Each scene shows the same named points in several views, each turned, perhaps mirrored, and shifted as a whole.
A view may leave some points out, and in a few views one point is out of place. Which views, in the order they come, and which point in each? Write none if none.

-- scene 1 --
In the rows, 128 means zero.
A:
  q105 [133 124 125 145 131 123  92 122 151 121 148 128]
  q560 [131 134 123 135 135 144  84 133 156  94 160 111]
  q109 [143 142 114 134 138 135  94 121 157 125 145 124]
  q107 [137 131 127 133 135 126  85 128 157 109 146 122]
  q302 [134 140 112 148 134 141  94 127 146 119 156 119]
  q884 [121 149 101 112 149 132  95 117 152  98 151 114]
  q341 [148 145 125 145 132 136  80 127 140 114 147 127]
  q853 [143 134 126 141 132 151  84 123 158 108 160 121]
  q91 [135 148 117 136 135 142  80 120 126 101 146 133]
  q675 [127 134 109 138 137 116  96 135 142 110 138 123]
  q831 [136 149 111 135 137 136  86 120 144 100 164 115]
  q140 [119 141 104 129 142 136  98 127 138 107 143 125]
B:
  q831 [133 135 144 139 128 124 140 136 117 133 143 112]
  q341 [114 134 144 126 116 108 153 138 129 134 150 109]
  q560 [129 135 149 136 122 104 126 134 126 132 142 105]
  q105 [105 142 150 131 129 116 154 143 140 126 155  99]
  q91 [112 145 134 147 137 120 148 122 111 135 145 110]
  q183 [121 141 146 134 117 106 151 128 143 127 142 105]
  q853 [127 140 135 144 120 109 140 141 135 131 141 100]
  q107 [112 134 155 135 121 110 147 133 131 125 144 100]
  q884 [130 121 166 146 140 130 134 132 108 120 139 104]
  q109 [118 124 143 143 128 121 157 145 130 119 145  95]
  q302 [122 131 134 135 134 118 144 147 127 130 155 104]
C:
  q107 [106 175 235 100 127 113 163 176 171  72 112 107]
  q140 [116 188 234 106 158 113 152 178 174  84 108  99]
  q341 [110 163 238  90 127 121 155 182 168  73 116 113]
  q831 [103 173 252  99 153 126 160 177 168  78 119 100]
  q409 [ 96 167 252  99 147 112 147 180 170  79 113 107]
  q183 [100 166 242  97 127 108 158 169 167  65 122 114]
  q675 [119 188 231 100 138 118 143 180 174  76 106 110]
  q91 [105 167 251  97 157 101 150 188 168  78 108  98]
  q884 [ 99 198 244 113 154 126 164 172 178  87 110  92]
  q105 [123 177 234  94 128 109 160 178 164  61 115 109]
  q109 [103 182 225  86 141 114 164 176 169  68 120  95]
  q853 [103 160 241  96 142 111 171 170 164  71 128 104]
D:
  q341 [ 69 113 192 134  77  93 109 138 133 121 169  76]
  q140 [ 87  87 183 120  85  96 123 124 150 131 153  78]
  q109 [ 76 102 173 123  78  93 120 151 141 125 160  65]
  q560 [ 72 117 185 139  86 113 122 140 139 119 161  81]
  q107 [ 71 112 192 123  76 103 116 143 141 121 157  75]
  q853 [ 82 119 176 132  87 107 120 142 127 121 161  76]
  q91 [ 85 115 178 126  82  85 119 113 137 132 149  76]
  q831 [ 81 107 179 132 101  93 115 127 141 117 157  75]
  q302 [ 86  98 178 131  86  92 117 139 131 127 170  76]
E:
  q560 [117 136 141 125 152 129 129 126  99 133 149 112]
  q831 [123 142 149 127 135 127 118 114  99 137 140 111]
  q409 [136 141 151 122 140 115 128 121 100 133 131 116]
  q183 [121 133 133 111 137 107 136 131 101 137 144 113]
  q105 [121 145 134 109 129 108 132 126 124 142 153 104]
  q853 [115 143 129 113 136 126 128 127  99 130 142 115]
  q109 [125 140 123 119 124 114 119 111 115 129 148 110]
  q140 [136 147 146 123 149 123 116 103 123 134 144 102]
Moved in: A, D
  moved in A: q341
  moved in D: q560
